In the data rows, 128 means zero.
Here is a table of points, one per row:
[135  99 110 145 148 113  94 168  82 131 123  90  51 255 116 119 109 134 146 120 129 121 109 127 129 135 122 107 121 124 151 127 108 106 111 144 137]
[160 112 100 146 196 154  96 134 136 132 161 148 135 157  89  92  84 113 146 149 125 113 158 105 171  95 107 104 142 255 102  97 137 145 125 104 113]
[127 108 114 109 128 142 104 100 104 146 153 150 142 101 112 255 131 130 124 198 156  75 123 124 127 120 139 153 159 142 174 100 127 121 233 160 160]
[130 176 154 143 104 153 140 152 115 114 105  73 151 162  95 122 184  95 121 124 123 171  91  92 156 118 160 127 124 142 145 126 115 145  96 103 134]
[128 155 138 113 116 130 160  91 154 156  84 110 169 126 114 118  93 146 104  64  97 134 191 109 123 131 131 101 147  93 114 131 148  82 115 105 118]
[147 175 145  70 164 128 165  91  94 128 125 120 163  84 130  70 122 100 106  92 141  94 255 136 140 115 142 128 102 138 117 127 129  98 132 130 164]
[123 255 148 170 133 165 155 148 139 103 157 131  90 128  97 130 106 131  89  96  67 129 133 129 108 164 114 104 140 117 128 109 140 113 107 109 126]
[181 122 132 159 120 129 150 137 114 130 144 124 157 132 127 126 129 122 146 111 127 110 115 107 166 116 120 145 148 226  95 131 116 146  86 143 121]
[156 110 129  67 105 153 127 255 141 115 166 102 147 125 131 104 118 115 108 140 111 149  85 115 102 134 122 146 108  84 127 106  91 123 116 147  88]
[186 171 163 190 153 116  86 130 139 157 134 114 123 130 109 115 140 136 132 128 128 130  65 114  88 205  89 106 129 162 131 110 126  86  85  97 145]
[ 73 145 116 103 143 121 135 137 120 127  85 116 133 148 138 181 151 153 123 134 255 112  72 128 124 108  93 216 173 134 120 128 150 130 180 114 119]
[112 136 131  99 142 145 139  91 104 126 164 169 145 126 138 218  82 128 135 124 127 123 142 151 103 167 144 154 166 110 208 131 143 150 204 184 110]
[123  90 140 131 108 156 101  70 136 111 109 125 107 130 160 107 120  95  66 161 130 128 142 140  87 111 114 153 130 105 123 172 115 149 115 116 121]
[127 128 121  73 255 120 144 135 123  72 101 125 121  79 147 154 134 125 128 137 162 122 115 119 161 124 101  90 124 129 124 127 147 123 139  96 168]
[106 150  92 255 141  70  91 123 137 145 127 129 102 139 128 112 178 119 131 118 118 123 150 122 120 115 108 166 109 169 137 122 127 109 118 123  89]
[143  86 104 135 118 137 114 134 145  94 118 151 102  70 125 134 139 131 192 154 191 126 115 131 138 109 122 255 153  97 106 106 106 134 158  94 162]
[111 198 161 134  87 146 178 178  92 202  97 150 126 148 140 141 104 181 123 126 117 144 144 195 123 132 233  89 112 106 133 124 157 133 122 163  99]
[134 110  95 113 153 123 178 105 143 116  97  80  86 133  95 109 124 117  93 106  97 147 159  87 128 160 136 119 109 106 156 126 155  94 112 136 166]
[137 108 131 124  82 145 255 145 128 139 112 140  98 103 116 125  86 126 100 114 113 135 158 144  84 131 145  96 144 106 117 125 129 103 116 113 124]
[116 137 104 119 116 109  94 125 121 158 132 139 117 159 106 100 127 104  95  96 129 106 109  94 128 175 107  80 126 165 131 129 110 103 140 153 180]
[ 73 116 143 112  98 122 134 122 103 120 255 107 127  89 124 122 185  90 186  89 134 137  85 119 101 109  94 124 135 159 124 130 130 114 140  96 132]
[ 95  84 140 155 120 127  77 101 111 145 171 121 124  88  99 114 112 103 180 148 102  99 141 101 160 103 122 100 114 121 143  94 113 100 129 101 152]
[116 127 101  89 111 108 104 139 132  91 121 119  95 138 134 105 110 154 145 127 106  95  88 183  96 122 144 114 133  94 136 151 169  90 145  98 113]
[ 81 115 126 109  79 147 128  89 161 122  93  92 135 120 154 147 112 146 165 122 145 125 120 255 112 139 120 156 107 153 113 165 147 169 142 141 160]
[117 104 137 145 156 128 105 117 145 122  82 123  91 140 163 127 140  90 113 109 129  97 139 135 134  97 128 143 145 145 149 120  71 132 113 104 255]
[138  83 109 164 153 151 110 148 157 103 138  80 157 113  90 155 133 135 127  84 128  83  73 127 132 128  98 106 115 142  93  73 124 135 150  91 130]
[243 137 107 129 120  83 146 119 150 134 111 134 119 122 145 123 166  79 124 106 101 160  95 103 112 106 135 123  75 169  94 114 152 114 117 149  98]
[123 117 140 114 110  97 119 124 131 157 124 177 153 130 139 123 146 255 161 148 150  85 148 134 113 150 174 145 155  86 123 201 173  90 155 255 135]
[103  99 143 121 167 110 215 139 110 165 125 157 175 100 131 101  86 161 119 159 130  79 112 176 144 118 255 131 149 121 159 142 147 117 152 182 129]
[118 121 125 109 120 117 132 130 102 154 102 255 134 139 124 123  99 172 124 123 120 136 129 127 149 114 122  98 132 121 255 104 145 124 172 155 114]
[125 128 124 108 147 169 115 131  86 127 161 103 177  89 210 105 106 112 255 193 182 126 132 107 130 139 163 160 201 158 119 110  93 130 105 154 122]
[120 145 119 102 127  69 134 118  98 115 111 115  82 108 113  79  75 114 116 131  70 135 147 124 127 100  66 154 122 153 122 155 141 145 119 141 116]
[138 121  81 134  94 132 121 146 103 127 178 108  98 138 108 111 127 101 141 117 162 255 127 146 106 113 124 127 148 104 129 139 120 156 149 127 150]
[108 118 126  79 125 101 124 160 103 143 126 136  98  74 111 152 140 118 131 115 129 117 134 139  94  91 131  80 132 114 115 255  79 157 118 124 102]
[137  87 102 123 117  83  64 123 120  85 162 121  92 152 114 124 126 136 150 133  88 132  71 141 169  94 132 125 109 156 137 170 147 186 106  82 154]
[124 122 180 142 128 173  85 157  98 105 180 139 164 134 154 128 151 127 127 143 108 152 138 142 186 117 121 116 140 154  62 120 118 156 137 146  94]
[139 139  85 133 156 127 111 187 255 152  91  90 143 160 125 125 150 123 120 126 112 150 148  95 124 103 144 125 137 130 100  77  91 131 150 118 113]
[108 107 196 158 160 119 143  65 116 109 134  70 153 122 140 151 122 128 158 132 146 107  99  89 151 113 137 123 141 130  79 138 105 112 146 149 111]
[112 141 128 116  88  80 154 141 127 109 146 103 123 165 129  93 124 147 140 135 137 149 143  76  89 113 108 140 102  93 104 132 110 156 116 130  98]
[101  88  88 139 108 156 141 126 111  98 208 121 118 106 167 125 120 138  93 114 101 128 129  87 255 151 108 175 111 151 131 152 138 110  88 106 118]
[255 149 128 149  95 103 160 124 106 113 121 142 114 143 140 154 135 120 148 108  88 108 153 143 136  97 104 138 131  69 106 106  68 117 110 111  88]
[100 122 115 136 125  90 160 112 170  82 122 166 159 143 149 149 103 144 140 124 150 146 162 130 150 124 125 138 141 130 166 154 149 160  91 174 154]
[106 169 140 109 138  87 104 127  99  82  89 146 113 195  59 126 111 104 122 117 112 118 163 154 110 177 100 113  51 107 132 141  81  74 108 117 141]
[119 139 145 137 138 102 124  99  74 182  93 176 135 125 123 148 116 117  98 120  87 113  98 150 113 241 103 130 121 119 139 128 105 106 180 113 114]
[111 161  98 160  73 100 116 166 146 121  96 118  93 192 160 125 141  87 113 142 141 111 171  94 108 152 136  94  77 106 100 123 152 131  94  90 132]
[124 100 147  97 163 139 155  86 204 121 125 117 117 134 139 120 102 126 136 128 206 129 128 109 128 132 115 153  74  89  92 122 102 163 134 138 123]
[151  84 151 125 134 169 168  86 121 134 129 162 102 107  99 124 136  82 124 109 101 107 146 151 125 125 128 148  94 129 143 103 158  73 112 144  87]
[109 156 140 101 140 114 121 153 103 132 115 126 117 110 137 128 101 123 144 129 128 101 150 113 116 130 145 102 125 115 150  90 122 111  98 105 111]
[ 94 162 122 140 136 143 141 103 199  98 122 144 109 153 133  69 128 115 105 121 125 123 110 134 116  85 126 137  99 130  96 143 122 113 169 103 115]
[138 128 154 142  94 142 147 127 105 111  95 167 171 141 103 134 151 121  96 104 136 121 138 152  83 128 129 106 135  96 133 132 137 116 113 126 108]
[129 135  78 119 122 148  91 159  97 117 120 128 123 118 118 112  95 146  61 107 138 188 115 156 104 104 155 121 109 110 154 137  72 124 107 115 117]
[111 131 110 105  98 154 115 187 153 149 144 143 120 115 106 128 124 122 171 124 145 158  78 114 137  90 101 195  89  98  81 123  87 255 103 106 112]
[118 142 158 127 181 255 111  84 144 127 121 127 143 149 155 141 164 127 140 158 114 110 115  80 124  96 103 120 160 108 138 134 132 111 143 127 136]
[166 109 115 152 145 144 115 143 132 186 106 149 111 121 100 141 123  95 113 116  83 105 107 142 136 255 144 118 150 100 137 132 191 160 179 157 130]
[149 112 108 141 131 122 136 123 125 106 160 124 135  96 135 116 255 124  82 155 144 112 100 118 148 140 120 114 173 131 118 109 108 122 121 126 116]
[130 127  84 171 118 149 126  91  80  78 110 106 107 118  69 130 127 160 112  90 129 116 146  98 120 155  88 112 112 154 162  94 115 145 110 108  77]
[110 127  98 150 100  98 124 105 124 108  80 100 144 155  96 123  94 114  88  91  99 174  96 133 108 141 123  96 116  92 111 171 148 152  72 113 109]
[ 85 126 141 136 138 137 135 151 138 123 134 142 245 115 149 159 122 146 162 203 128 146 142 142 129 110 115 154 253 122 126 120 188  94 149 159 118]
[128 107  59 114  97 109 108 125 133 143 129  99 111  95 120 121 111 135 101 123 130 156 128 142 101 106 135 106 100 129  88  93 110 129 127 123 144]
[146 134 255 117 109 145  90  99 144 123 117 149 141  90 129 131 125 154 120 120 152  96 147 119 103 122 119 116 132 142 161  78 162 118 114 162 161]
[117 131 148 114 132 115 128  92 115 255 140 161 175 135 153 153 155 179 115 144 125 121 171 114 107 140 188 118 115 117 152 124 250 125 128 132 131]
[132  96 169 105 129 133 140 158 109 144 121 129 161 113 255 134 147 183 157 251 139 142 110 133  89 117 147 149 140 136 110 145 147 148 171 123 140]
[130 140 134 151  94 104 104 132 206 133 140  87 109 107 145 107 151  88 128 139 174 153 117 139 173 103 133  88  94 108 145 123 106 136  83 115 101]
[128  98 141  79 130  89  95 114 158 117 144 115 114 130 114 114 131 120 127 120  89 152 169 108 207 126 119 113 135 185 107 113  94 147 113 107 122]
Along one direction, these points spread out more than along any other. Take the direction at right angles to it along which they spread out most. Go by this last direction. How many in every 100 of the points above lie lower along it than each point below? Answers are rounded to whole numbers. More than half of the points above lie lower than the first one.
[138 121  81 134  94 132 121 146 103 127 178 108  98 138 108 111 127 101 141 117 162 255 127 146 106 113 124 127 148 104 129 139 120 156 149 127 150] 36
[108 107 196 158 160 119 143  65 116 109 134  70 153 122 140 151 122 128 158 132 146 107  99  89 151 113 137 123 141 130  79 138 105 112 146 149 111] 14
[106 169 140 109 138  87 104 127  99  82  89 146 113 195  59 126 111 104 122 117 112 118 163 154 110 177 100 113  51 107 132 141  81  74 108 117 141] 95
[130 176 154 143 104 153 140 152 115 114 105  73 151 162  95 122 184  95 121 124 123 171  91  92 156 118 160 127 124 142 145 126 115 145  96 103 134] 42
[135  99 110 145 148 113  94 168  82 131 123  90  51 255 116 119 109 134 146 120 129 121 109 127 129 135 122 107 121 124 151 127 108 106 111 144 137] 61
[117 131 148 114 132 115 128  92 115 255 140 161 175 135 153 153 155 179 115 144 125 121 171 114 107 140 188 118 115 117 152 124 250 125 128 132 131] 89
[109 156 140 101 140 114 121 153 103 132 115 126 117 110 137 128 101 123 144 129 128 101 150 113 116 130 145 102 125 115 150  90 122 111  98 105 111] 66
[111 161  98 160  73 100 116 166 146 121  96 118  93 192 160 125 141  87 113 142 141 111 171  94 108 152 136  94  77 106 100 123 152 131  94  90 132] 75
[146 134 255 117 109 145  90  99 144 123 117 149 141  90 129 131 125 154 120 120 152  96 147 119 103 122 119 116 132 142 161  78 162 118 114 162 161] 56
[143  86 104 135 118 137 114 134 145  94 118 151 102  70 125 134 139 131 192 154 191 126 115 131 138 109 122 255 153  97 106 106 106 134 158  94 162] 2
[166 109 115 152 145 144 115 143 132 186 106 149 111 121 100 141 123  95 113 116  83 105 107 142 136 255 144 118 150 100 137 132 191 160 179 157 130] 86
[151  84 151 125 134 169 168  86 121 134 129 162 102 107  99 124 136  82 124 109 101 107 146 151 125 125 128 148  94 129 143 103 158  73 112 144  87] 73
